Each path below is one point turned by a fixed rotation once a step. After each direction that follows a path, write how fast that rotation turns it, in deg/step (0 if it stays still).
Each turn is a multiple of 5 degrees from 10 to 175, or 0.
Each row of a path follows its step; steps can be skipped.

step 0: [ -5.0 -40.7  -4.8  19.9   7.0  14.2   1.3  13.2  -1.4  -2.2   3.8  -0.8
   3.2 -19.1  10.5 -38.8 -21.2 -25.1  13.2 -15.4   8.2 -10.3  20.2  -0.8
   5.0  -7.8  -3.6 -14.9   4.2  16.0  -1.7 -18.3  -4.2   4.6  -0.1   2.0
  18.1]
step 1: [-13.8   5.8  -0.8   5.1  14.2 -23.1 -12.5  -9.8  -2.0  -4.9   1.4  -6.7
   0.1   5.3  10.1 -17.4  -6.4   1.6   0.8  25.9  16.7 -26.5  11.1  12.8
   5.6  22.7  -7.1 -13.6   3.8  -8.3   0.6 -29.9  14.8  41.8  -8.7  -0.8
  14.3]
step 2: [-16.8 -19.2   8.7   7.6   9.9   5.8  24.6   4.2 -17.3 -20.8  -3.0   9.6
  -5.4  -1.5  25.2 -28.8 -24.5  14.2  -1.7  -6.2 -27.1 -24.3 -21.8   1.6
 -14.7  11.7  -2.0 -14.3  12.3   2.6  -5.1 -13.0 -11.4  -2.5  -9.5   7.3
  12.6]
step 3: [  6.4   9.3  20.2  12.9   2.0  -1.1   9.1  23.5   5.5  -0.6  22.6  10.5
  27.4  13.8   8.1 -16.0 -10.4  -8.5   6.0  18.7  12.5 -24.1  28.9  13.3
  -8.9  19.2 -13.8 -14.4  15.4 -11.1  10.2 -24.1   6.3 -12.4  -3.2 -10.4
   0.9]
step 4: [-15.6 -19.4 -17.6  12.5   4.3 -13.0  23.9   5.1   2.5  -8.8   6.7   9.4
  -3.7 -12.2  24.3 -10.8  -8.8 -16.3  34.1  -7.0 -15.4   7.6  24.1  12.0
 -15.4   0.1   7.6 -25.9   3.2  -8.0  -3.7  -8.9  -1.5  18.9  -7.9  16.6
  14.7]
step 5: [ -3.3   4.9  10.1  -5.4  14.0 -17.0   4.0   5.1  15.2   3.5   0.1 -20.3
  -8.2 -10.4  21.0 -15.0  -8.9   4.8  -2.7   7.0  19.6 -26.0   8.8   0.7
 -18.5  -3.8  -5.9 -27.3   6.3  23.0  -7.3 -38.2   4.7   5.6  -5.3 -26.7
  16.8]
step 6: [-16.6  -0.2 -11.8   9.7   9.8   2.8  24.5 -11.2 -34.9 -38.5   3.2  10.2
   2.9   3.5   2.9 -13.8   0.9  10.3   4.2 -12.4   2.3 -11.3   1.6   8.1
 -23.7  26.1   9.0 -15.2   9.1 -14.7  -2.0 -29.0   8.1   7.0   9.3  -7.3
   9.6]
step 7: [ 17.0  -4.7  20.2   8.4   6.5  -8.1  -3.5  32.8 -11.7 -16.9   6.7  -1.3
   5.1   7.7   7.9 -19.2  -1.0 -10.5  -0.8  14.9 -10.4 -15.9  20.4  -7.8
  -6.6  -4.2   0.7 -36.2  34.2   7.7 -18.1 -15.2 -15.0  -7.6   7.3   4.4
   2.9]
step 8: [ -4.9  -3.6  -8.4  12.2 -17.1  -9.3   3.2  -1.5   0.6  -4.2  -3.5  16.0
  18.0 -22.7  31.7 -15.1 -18.1 -17.5   2.0  -4.0   2.1  -6.4  28.8  10.8
 -15.6  12.2  18.9  -7.2   0.2 -20.5 -14.6 -23.5  21.2  20.1  12.2  -7.1
  -6.0]
step 9: [  1.3   5.5  -0.7  15.5   8.5 -12.5 -10.3  -0.4   1.2  -2.0   7.4 -20.6
 -17.3 -14.8  26.7 -20.7   5.6  -1.6  24.2   4.1  -3.6 -21.8 -21.8  -5.8
 -19.7  -4.0  -2.5 -40.8   6.9  -3.3   9.8 -24.6 -16.9  12.4   6.9  -3.2
  -3.0]
step 10: [  5.7 -23.7   4.7  14.8   2.1   4.9  31.0 -13.1  -1.3  -7.8  20.4   5.3
   8.2   8.2  17.4  -3.6  -6.3  10.6 -17.1  -2.5  22.8 -26.5   7.1  -5.0
 -30.3  20.0  -0.9  -0.9  19.1  -0.5 -12.3 -19.3  -0.5  16.3  25.9  -7.6
   4.0]
Directions:
[  5.7  -0.1   0.3  10.0   0.4   2.1  -2.4   2.3   4.6   3.4   3.1 -13.2
   2.7  -2.1  -5.0  -1.2  -1.4   1.3  -3.0   1.9   0.2 -10.3  -0.7  -3.5
   5.9  -4.3  11.1  -8.8   3.5  10.5   1.5   3.0  -4.8  -8.6  -9.3  -3.0
  -0.6] : 160
[ -3.0   3.7  -2.1  -1.8  -0.4  -2.8   4.6  -0.1   2.8   6.6  -1.6   4.9
  -2.9   0.3   4.6   7.7  -4.2   6.3  -4.7   7.9  -2.5  -4.7   3.9  -3.4
  -0.6   0.6   1.9  -0.2   0.0   5.4 -21.7   6.3  -6.8   4.5  -0.4   8.1
   4.8] : 125
[ 8.4  3.5 -1.1  1.3 -4.5  8.6 -2.3  1.6  4.6 -5.6  7.2  4.0  8.7  3.6
 -2.7 -4.7  1.8 -3.4 10.8 -1.9 -0.8  6.2  7.0  2.1  1.3  5.3 -1.4  6.9
 14.0  8.7 -4.4  5.3 -0.6 -1.9  3.2  5.2  5.4] : 95
[ -0.3  -5.0  -0.9 -14.3   3.2  -0.2  -6.2   2.1  -3.5  -8.9  -8.9   2.1
  -2.7  -0.5 -10.9  -3.3   0.6  -0.4   4.2  -2.0   6.6 -11.1   7.2 -12.2
  -1.5   1.8   7.6   5.1   0.1  -1.4   0.0   0.2  -3.1   1.8  -3.6   0.7
   4.3] : 65
[  7.0  -8.6  -1.2   6.4  -7.4  10.8 -11.8  -5.8  -1.1   1.1   0.3  -1.5
  -1.8  -4.8   2.4   2.2   7.6  -0.8  -2.9   3.9   4.3  -1.3  -4.4  -6.7
  -4.9  -0.2   1.1   1.1   1.5  -4.7  -5.2   1.5  -6.0   7.8   9.9  -1.7
 -11.3] : 25
[-5.8 -0.3  2.5 -2.4 -0.9 -2.2  4.0 -6.6 -2.7 -5.7  2.6  0.1 13.3 -6.3
  2.7  8.2  7.5 -4.2 -0.7  8.2  6.8 -0.4 -0.4  3.3  1.5 13.5 10.3 -0.4
 -5.5  5.6  2.9  2.6  6.6  2.3 -3.3  4.7 -5.2] : 155
[  0.8  -4.3   4.2  -0.3  -1.6   1.3   1.7   1.8  -2.5 -14.2  -3.1  -0.9
   5.9   9.0  -9.8  -2.9   3.7   9.5 -12.5   1.7  -6.5   1.1  -7.8   6.2
   2.1  -0.2  -3.6  -1.5   5.0  -0.2  -8.0  -1.7   2.7   7.2  -6.6  -3.9
  -2.3] : 80

step 0: [ 12.5 -32.5  -3.4 -12.4  -0.5 -30.3 -23.0 -21.4   5.2  26.5  19.1   1.3
  16.1  -4.8  -9.4   5.7 -15.9  14.3 -18.0  14.1   1.7  22.1  27.0  -2.3
  -2.6  10.8  12.6 -13.0  12.9  -0.2  10.9  13.7   5.2  -4.5  24.0 -33.8
   0.4]
step 1: [  6.4 -12.2  -1.9 -15.4 -10.8  10.4  -6.9 -12.7   0.8  17.9  35.9  12.9
  20.2  -1.4 -12.0 -32.4  -0.1  19.3   6.6   1.4  37.4  -4.5   8.1  28.3
  -4.2 -13.0  -5.6  -5.3  -7.8 -15.0  -3.9   7.0  23.8 -30.1 -10.2 -19.1
  -4.0]
step 2: [-14.1 -26.9   8.9 -15.1   7.2   5.3   0.2   0.6   6.0  11.0   3.7   7.3
   9.4  -7.8  -8.5 -15.5  -6.4  -4.8  14.0  15.7  28.7 -27.0  21.0  14.6
  48.9   1.0   0.7   8.7   0.4   6.5  15.8  11.1 -24.0  -1.4 -32.3 -13.5
  12.0]
step 3: [  1.2 -25.0  14.1  11.0  17.9 -10.4 -42.5  17.0  13.8 -18.2   8.5 -12.8
  19.3 -11.3   9.9  -2.8  -5.7  -3.9 -13.5   0.1   6.6  -5.6  19.5  -3.0
   2.4 -26.3  10.6   9.8  17.1  17.5  17.5  24.5 -24.3 -26.1  -1.3 -21.8
  -2.4]
step 4: [ -8.4 -14.2   6.3  -3.4  17.8 -14.3 -27.3 -12.3  -3.0   9.0  10.2  -2.2
  13.8  -6.3   8.3 -16.2  13.6  30.3  -9.1  -7.3  20.7  23.5  36.4  10.8
 -12.6  -1.1   5.2   3.0  13.5 -14.2  42.9   3.7  15.9  -2.8  14.5   8.2
  18.7]
step 5: [-22.8 -18.4 -11.5   1.0 -10.4 -16.7  15.9   3.7  -8.2   2.1  31.9  21.0
  24.6  -8.0  -2.0  -4.8  -2.9  12.3   4.9  19.2  15.4  12.7  17.5   6.6
  16.9   5.3  -2.3  20.5   7.5  -4.9  10.8  10.7  42.4  -5.2 -11.9 -37.1
   8.0]
step 6: [  7.0  -4.4  -7.8 -27.8 -18.6  16.8 -23.7  11.6  18.8 -16.6  17.0   8.2
  13.0 -14.9  -1.6 -13.5   2.1  14.6 -15.2   6.9  17.4 -12.1  -5.1  28.7
  24.0  11.1 -12.3  -9.2   3.9  18.3  12.7  34.4  -7.2   1.1 -17.3 -32.0
  10.2]
step 7: [-16.4 -23.3  10.5 -12.4   1.4   3.4 -18.1  -9.9 -18.9 -26.1  10.4 -16.6
 -10.7 -26.5 -15.4 -19.0  13.1   4.6  -3.4   6.8   9.1  -2.0  22.9  15.2
   1.9 -28.7  20.2   6.2   2.2  -4.0  16.7  42.3 -19.3  -7.7 -20.5   8.4
  -2.9]
step 8: [  4.7 -19.3  -1.1  28.7  12.3 -15.2  -2.6   2.2 -12.6  -6.0  14.1  -9.3
  15.2 -14.0  19.6  13.6   4.4   9.7  -8.6  12.0  12.4   1.9  68.6  16.1
   0.6  -1.7  -5.0  -1.9 -10.0  13.9  18.5  15.1   4.7   5.8   2.6  -2.1
   1.5]
step 9: [-21.1   3.2 -26.2   5.9   4.2  16.8 -15.6  17.3   6.6   2.9   5.5  17.9
  24.1  -2.1  17.9 -10.4  28.3  15.7 -15.6   2.0  10.0  -5.9  18.0  19.2
 -14.9  -3.4 -20.2  36.5   3.5  -0.5  19.4  10.6  30.4  -9.0 -11.6 -13.6
  -0.9]
step 10: [-31.3 -14.2 -25.2 -27.0 -17.8  -5.3 -19.4  10.2 -11.1  -1.7  -7.8  -4.0
  -1.2 -31.4 -17.6  13.0   7.9   4.3  -7.9  18.9  11.7  -3.1  -6.8  20.5
  17.3  22.1   4.1  16.2  25.8  10.3  27.1  17.8   8.3  19.5  -8.9  -9.3
   6.4]
Directions:
[  5.7 -10.8  -1.6  -2.3   5.9  -1.0   2.0   5.4   0.8  -4.3  -1.7   7.3
  -3.1   0.6   1.7   8.3   8.9   8.7  -3.0   2.2  -2.0   1.2  -5.2  -5.4
  -2.1   7.4   2.7   7.6   7.4   2.1   8.9  -9.7   8.2  -6.7   6.3   1.6
   0.4] : 70
[ -4.7  -3.0  -0.4  -3.7   0.4 -13.2   7.9   2.2   0.5  -2.9  -2.9  -1.8
  -5.0  13.9  -9.6   5.6  -0.6  -4.8   1.7  -1.2  -0.3 -12.2   5.6   4.1
   2.3  -2.0   5.0   2.0   3.6  -9.9   3.8   5.2   4.1   6.1   2.1  -0.6
   1.0] : 135
[  0.4  -2.8  -1.1  -5.3   1.6   0.4  -3.7  -0.3   7.3   0.1  -4.0 -13.1
  -3.4  -7.7  -2.5   7.9  -5.7   6.0   1.0  -0.9  -3.1   6.6  -3.2   1.2
 -12.3  -1.4  11.9  -2.8  10.2  -3.5   0.4   7.3  -8.8   0.8   0.4  -0.9
  -1.8] : 100
[ -4.8  -6.4  13.4   1.3  -5.8  -1.0  -5.9  13.5   0.9  -3.9  -2.0  -1.2
  -5.5  -5.4  -1.9  -3.4   6.2  -2.5  -3.3   5.0   5.0  -3.3 -11.0  -2.3
   7.6  -3.4   0.0  -0.7  -2.5  -0.1   0.0   1.3  -9.3   7.0   7.7   1.4
  -3.6] : 90
[ -0.5  -1.8  -5.0   2.8   0.6  -8.0  -6.6  -3.6   3.1  -4.0   2.9   4.8
   0.3  -0.1  -2.9  -1.7   3.3   0.3  -5.3   3.1 -10.7   4.2   8.3  -2.6
  -0.4 -11.3  10.8  -6.6  -9.9   3.6  -0.1  -4.4  -3.3  -0.6   9.1   8.4
   7.6] : 90
[ 8.1  8.9 -1.5 -1.9  1.2  6.6 -8.5  9.0  7.7 -2.9  3.8 -1.1 -1.9 11.6
 -0.8 -4.3  2.5  6.6 -5.8 -6.2  1.8 -5.2 -2.9  8.7 -8.2 -4.7 -7.5 -5.6
 -2.4 -5.2  3.9  1.9  1.0 -5.8  5.6  0.3  0.1] : 135
